[-1 54 16 30] = T
[ 7 16  7 16] = Q
[16  6 16 40] = H
all Q: [16]	2 4
all H: [40]	4
all Q: [7]	1 3
all H: [6]	2
all T: [54]	2

